(in the rows, 128 means zero)
One hidden turn or mirror swaps the rows below in pairs. Which row is each named row swapped with?
The rows were stretched afterwards, more along some directions than others.
z105: [153 160 107 166 107 143 143 113 145 154 129 115 137 129 110 151 110 114
 127 116 161 112 134 114 121  85 137]
z57: [152 124  98 112 139 128 156 179 150 146 181 115 124 136 135 124 112 147
 116 101 126 119 144 133 141 137 132]
z868: [184 128 135 138 117 155 137 135 156 127 132 121 134 160 131 103 126 132
 108  92 123 137 117 116 138 146 119]
z250: [131 131 141 157 147 122 135 129 113 143 151 130 130 110 143 105 100 147
 150  86 129 103 118 122 128 130 129]
z469: [144 124  94 119 142 125 116 139 139 147 139 122 127 156 152 131 138 114
 114 113 161 138 127 150 170 141 148]
z748: [184 108 138 126 121 174 133 131 149 127 130 127 150 139 135  98 122 122
 117  95 105 117 124 118 135 146 114]
z526: [184 112 133 146 121 156 141 136 150 135 136 109 137 166 136  98 135 121
 107 104 118 118 120 109 145 157 127]
z846: [166 131  93 134 150 112 160 167 117 139 173 107 117 133 124 124 111 142
 121  94 143 119 160 130 116 132 140]
z631: [159 128  83 109 134 117 156 166 124 147 179  89 121 125 118 144  89 140
 124 100 140 133 164 113 120 131 131]
z782: [179  96 138 130 132 163 143 126 148 126 130 120 150 154 135 112 125 116
 116  89 116 116 113 110 132 142 115]
z540: [106 147 150 128 116 136 107 100 125 141 139 109 135 132 132 123 130 128
 128 123 119 114 131 153 142 133 123]
z663: [157 156 109 165 109 137 144 122 140 153 122 107 126 153 112 146 113 119
 123 113 153 137 135 118 123  80 135]
z185: [140 158 112 163 107 138 153 109 139 157 128 110 125 131 108 143 118 109
 113 121 143 134 138 107 128  89 120]
z159: [153 151 115 160 110 135 162 116 150 152 137 103 136 139 113 164 109 118
 109 119 150 110 128 109 124  93 137]
z984: [115 121 137 126 148 126 141 110 109 132 131 132 148  97 139 108  98 123
 156 114 126 119 135 116 120 143 147]
z435: [106 162 140 118 114 137 112 100 148 142 131 117 135 129 142 130 122 120
 125 114 102 112 127 160 149 112 114]
z300: [144 140 110 166 122 127 153 124 142 162 125 111 119 150 123 150 125 119
 116 124 147 137 143 105 126  96 132]
z796: [137 128  83 130 154 133 119 129 117 156 145 128 133 159 149 130 127 110
 130 109 154 139 138 131 164 149 136]
z909: [184 123 138 134 126 153 143 133 158 130 123 136 130 153 132  88 134 123
 125  92 114 136 127 118 145 149 114]
z29: [126 131 134 141 139 129 141 117 122 138 135 119 143 105 129 111 104 141
 160 104 125 117 113 114 115 141 126]
z380: [186 106 140 127 122 149 141 129 149 125 130 111 139 158 127  99 124 118
 108 104 121 109 128 110 131 148 119]
z409: [165 141  92 108 122 114 163 177 148 156 183 104 124 126 127 133 105 136
 126  97 139 120 157 128 124 150 134]
z933: [151 155 116 158 111 129 150 113 162 164 146  98 120 123 116 158 108 119
 103 123 140 118 124 107 133  99 132]
z786: [165 141  92 116 143 109 162 167 123 144 187 106 118 127 131 123 101 142
 125 107 134 134 153 134 135 134 126]
z88: [180  89 134 126 136 156 135 115 137 127 129 112 135 136 129 104 130 106
 117  86 113 128 118 116 128 145 123]
z376: [182  98 140 128 112 156 153 127 153 130 124 114 135 145 121 107 134 128
 112 112 105 119 130 120 129 151 124]
z750: [128 120 127 137 145 119 133 124 122 119 126 139 133  95 124 112 115 140
 156  94 130 117 133 118 111 124 132]
z65: [137 119  95 116 152 139  98 122 133 136 136 126 128 155 151 129 129 105
 126 110 145 150 142 142 161 146 125]
z723: [161 138 104 113 132 115 146 174 141 137 188 105 118 132 132 132 110 142
 115 102 120 117 151 133 126 142 139]
z865: [105 157 146 134 119 145 117 103 121 166 131 110 145 139 153 129 104 117
 133 104 101 117 120 151 157 117 130]
z611: [133 146  98 119 135 141 113 139 151 163 140 116 142 174 154 136 127 111
 114 101 137 141 128 134 167 147 140]
z289: [145 121  82 122 153 125 134 129 117 150 129 124 130 142 145 137 138 108
 121 105 144 146 145 142 151 141 125]
z183: [131 128  87 128 153 128 106 120 123 139 131 127 133 156 143 147 138 102
 127  98 148 150 132 131 151 139 145]
z272: [150 145 110 171 109 129 146 105 154 155 130 107 119 144 103 154 127 123
 120 122 160 112 128 109 120  91 118]
z53: [127 127 137 122 144 129 134 113 137 131 133 134 143 104 136 109  92 141
 158 105 117 120 138 110 131 148 127]
z559: [159 158 105 167 119 135 160 119 139 163 141 101 126 138 117 150 105 128
 118 112 154 125 126  98 121  96 134]
z861: [116 155 146 135 124 132 131 104 120 151 136 104 134 127 141 117 123 129
 134 120 109 104 109 166 136 105 113]
z912: [128 127 123 157 148 119 139 108 119 117 129 131 150 101 119 123 108 131
 158 113 132 129 118 111 114 140 123]
z555: [155 142 100 116 125 112 149 174 134 145 178 105 119 118 122 136 107 143
 118 107 149 127 157 126 118 129 155]
z110: [133 128  81 126 146 131 133 124 132 140 142 122 127 155 133 141 132 106
 127 108 157 138 147 151 158 134 148]
z864: [116 130 125 148 132 131 130 107 130 136 141 130 126 102 133 130 110 136
 154 107 146  97 120 119 114 120 128]
z222: [179 119 139 132 118 144 148 131 158 129 150 114 122 163 134 102 143 123
 104  94 124 126 129 126 134 163 120]
z645: [146 151 113 158 111 130 145 114 144 161 120 100 137 148 110 154 111 116
 106 120 154 119 129  86 123  90 131]
z691: [142 136  88 111 142 127 126 135 123 149 144 119 138 156 143 128 126 104
 137  99 154 158 130 140 158 143 147]
z277: [155 126  96 119 125 110 165 181 144 152 168 108 109 128 128 132 105 150
 118 112 134 128 159 128 135 129 149]
z89: [122 168 142 123 127 143 120  95 133 155 142  96 148 146 144 117 120 122
 126 103 112 106 119 163 141 124 119]
z207: [131 140 136 141 149 125 134 133 133 128 144 129 143 108 140 111 100 150
 155  98 122 116 134 120 110 128 130]
z946: [114 154 129 124 128 137 118  95 115 144 142 104 144 130 141 118 128 105
 146 113 118 119 125 156 128 111 103]
z694: [187 120 137 126 110 154 160 136 137 125 131 111 145 149 137 103 124 117
 124  91 128 114 109 125 127 133 124]
z535: [103 157 154 114 129 133 117 103 127 152 160 112 140 129 157 110 112 121
 125 111 106  97 112 152 142 111 103]
z410: [139 132 130 137 140 119 152 135 130 129 147 128 141  89 135 105 115 144
 148 123 126 118 130 119 117 152 133]
z152: [115 119 137 154 144 126 127 116 145 128 141 129 126 109 121 107 108 123
 153 136 151 131 137 126 112 141 143]
z866: [157 137  94 103 130 120 159 169 133 147 184 106 125 129 126 136  96 143
 122  97 127 132 155 117 124 136 133]
z808: [156 153 105 180 113 131 150 124 136 162 138  94 126 154 114 146 122 120
 112 117 154 116 130  98 127  92 134]
z815: [109 163 148 123 125 123 123  99 118 150 139 113 136 127 138 120 126 129
 129 103 120 103 123 163 135  86 120]
z630: [154 171 113 162 108 127 157 116 140 155 126 114 121 143 102 140 123 119
 122 106 148 135 140 113 125  85 128]
z708: [117 126 151 112 116 154 129 112 128 141 131 117 136 119 154 118 126 130
 121 118  89 101 119 159 139 122 124]
z903: [119 151 147 124 113 137 121 112 133 138 144 104 151 137 135 119 120 113
 138 119  99 111 111 168 133 109 112]
z210: [137 137 130 147 155 124 146 134 122 149 140 119 144 107 136 108 102 156
 147 102 127 109 125 111 112 124 132]
z55: [142 128  92 118 146 127 119 126 127 140 138 132 126 158 150 129 139 106
 126 108 155 141 135 156 163 136 145]
z343: [118 121 133 144 144 122 127 131 132 122 134 135 135  96 135 107 105 138
 157 122 137 104 130 118 118 129 122]
z671: [133 126  89 123 140 126 118 119 132 144 138 117 117 165 140 136 138 112
 118  96 151 147 136 146 163 136 125]
z513: [152 155 107 160 114 139 163 117 133 155 119 106 142 135 127 157 104 122
 120 113 147 129 113  90 127  88 116]
z764: [109 171 145 126 128 140 110  94 128 141 132 113 150 142 152 125 129 123
 124  99 110 121 119 164 138 111 123]
z464: [185 117 140 125 121 165 142 132 143 141 138 109 138 162 145  96 131 119
 109  91 111 123 109 133 140 143 127]
z692: [162 137 100 111 127 121 159 181 125 157 191 104 126 138 132 119 105 140
 125 105 133 112 156 135 132 145 147]
z472: [179 105 141 137 120 156 140 135 160 123 131 135 129 144 132  80 134 110
 126 106 123 125 124 123 141 154 121]
z78: [104 138 160 125 127 148 110 100 138 139 149 105 133 138 137 106 130 117
 106 129  99 128 122 163 133 123 104]
z271: [ 99 151 141 120 116 139 114 100 123 137 126 109 147 124 137 125 123 113
 128 117 114 113 126 150 135 116 118]
z625: [120 117 137 154 144 119 117 130 125 133 141 131 124 107 127 109 109 145
 166 127 143 108 142 120 119 128 128]

z277 is swapped with z671
z380 is swapped with z645
z865 is swapped with z250
z559 is swapped with z464
z78 is swapped with z152
z55 is swapped with z866
z88 is swapped with z933

One hidden turn or mirror swaps the rows below in pairs. Which row is each named row swapped with?
The rows were stretched afterwards, more along some directions than others.
z711: [197 145 104  95  89 148 121 104 127 154 177 130  96 116 145 104 147 120]
z7: [171 147 119 112 115 154  90 130 121 135 164 164  96 168 111 128 116 110]
z391: [ 96 106 100 125 103 135  90  79  90 138 140 198 113 111 139 116 138 144]
z136: [ 97 101 103 132 137 121  94  92 105 124 124 171 121 126 134 118 136 146]
z511: [180 127 114 115  80 146 115 105  96 160 165 127 103 125 142 124 145 115]
z753: [156 154 106 111 137 146 112 122 154 128 159 171 111 141 107 113 117 125]
z629: [ 99 127 118 132 123 121 110 140 127 114 114 176 105 152 106 131 100 104]
z438: [128 139 113 138 107 125  93 105 107 118 127 170 106 129 121 143 107 125]
z991: [175 161 121 122 132 166  83  84  93 137 142 120 118 175 129 143 123 143]
z372: [164 171 129 116 106 144 123 105 126 153 150 110 109 128 132 116 139 139]
z318: [148 165  95 122 120 160  90  82 155 127 161 163 111 134 131 126 106 151]
z220: [162 145 121 117 132 153 100 130 133 138 159 152 107 167 107 127 113 115]
z632: [108  96 103 123 105 132  93  90  93 148 136 162 113 125 138 118 138 150]
z30: [186 142 112 109  74 155 108 100  99 156 176 157  93 126 146 117 145 108]
z473: [117 113 112 123 134 133 102 102 104 144 134 159 121 133 132 110 138 151]
z308: [ 91 115 110 133 126 132  70  86  91 126 129 184 108 135 128 134 126 141]
z599: [138 139 127 123  95 140 106 132 113 129 134 159 104 160 111 143 100  91]
z834: [168 176 115 109 123 165  92 101 143 119 144 117 111 149 136 122 121 148]
z964: [145 162  97 118 134 164  86  83 154 126 156 152 117 134 130 121 100 154]
z801: [113 101  97 121 130 131  83  84 108 128 135 164 116 123 139 113 140 156]
z319: [171 166  95 114 112 161  90  84 162 123 170 154 107 125 137 122 112 148]
z28: [125 144  98 101 116 154  77  81 135 113 145 167 107 140 128 129 115 152]
z952: [175 150 131 127 116 151 101 123 111 135 136 123 112 152 115 135 121 130]
z576: [151 148 124 123 126 140 106 122 120 125 134 133 114 134 111 126 119 132]
z384: [191 152 107 115 100 151 118 101 132 141 164 117 105 122 147 109 144 128]
z758: [189 150 105 111  83 147 133 106 118 158 173 124  97 108 145 108 145 126]
z687: [179 159 105 110  91 146 125 115 144 123 160 156  94 114 142 108 132 111]
z601: [111 106 104 125 122 128  96  87  86 144 141 167 114 125 139 120 141 152]
z317: [ 98 124 135 135 128 115 123 127 106 151 121 155 114 147 111 128 121 115]
z988: [160 137 125 114  85 151  98 124 111 135 142 138  93 167 119 149 106 100]
z373: [159 152 113 121  96 150 107 109 125 142 158 145  95 126 130 124 124 110]
z131: [153 167 101 123 112 156 101  92 157 126 159 158 106 129 128 127 103 141]
z926: [103 111 110 132 119 134  84  96 101 116 123 186 111 138 138 127 127 140]
z476: [198 155 114 107  90 143 140 127 130 154 168 128  97 116 134  98 144 112]
z573: [163 141 118 112 134 148  93 127 124 131 160 163 108 161 115 127 122 121]
z117: [190 137 106 110  98 145 120 114 133 145 164 122 100 122 141 107 139 116]
z710: [120 156  93 125 122 151 108  85 132 127 140 165 118 133 116 119 113 150]
z18: [155 168 117 114 114 144 101 114 141 124 137 131 109 139 126 117 119 143]
z60: [137 147 120 122 129 144 108 124 133 123 129 139 118 131 110 121 108 135]
z778: [145 137 116 123 130 144 100 136 135 129 141 155 110 155 115 131 115 121]
z669: [117 107  94 114 113 136  88  75  98 142 156 176 116 116 142 115 148 151]
z19: [171 162 110 114 111 141 115 133 147 119 147 140 104 121 120 118 125 125]
z872: [175 173 115 116 118 166  76  80 103 129 154 139 112 169 127 137 128 140]
z323: [100 145 112 137 139 148 104  96 124 127 118 154 131 151 109 134 101 140]
z188: [116 120 112 140 111 119  91 112 112 114 124 182 106 131 117 144 103 120]
z489: [126 153 107 110 115 162  69  79 124 118 146 164 117 151 130 131 115 154]
z215: [123 135 116 138 115 125  86 102 105 114 127 177 103 136 120 147 106 129]
z103: [197 162 108  98  94 174 106  84 125 162 178 128 105 135 139 117 142 137]
z897: [120 111 112 121 100 132  95  94  81 147 136 179 107 134 121 131 137 128]
z413: [124 144 122 124 133 131 119 141 149 131 125 150 114 154 109 122  98 114]
z463: [128 133 111 136  98 128  83 108  99 120 134 182  96 138 116 140 104 119]
z134: [159 149 120 123 106 141 123 136 133 130 140 134 110 124 113 122 118 122]

z7 is swapped with z60
z463 is swapped with z964
z926 is swapped with z687
z103 is swapped with z897

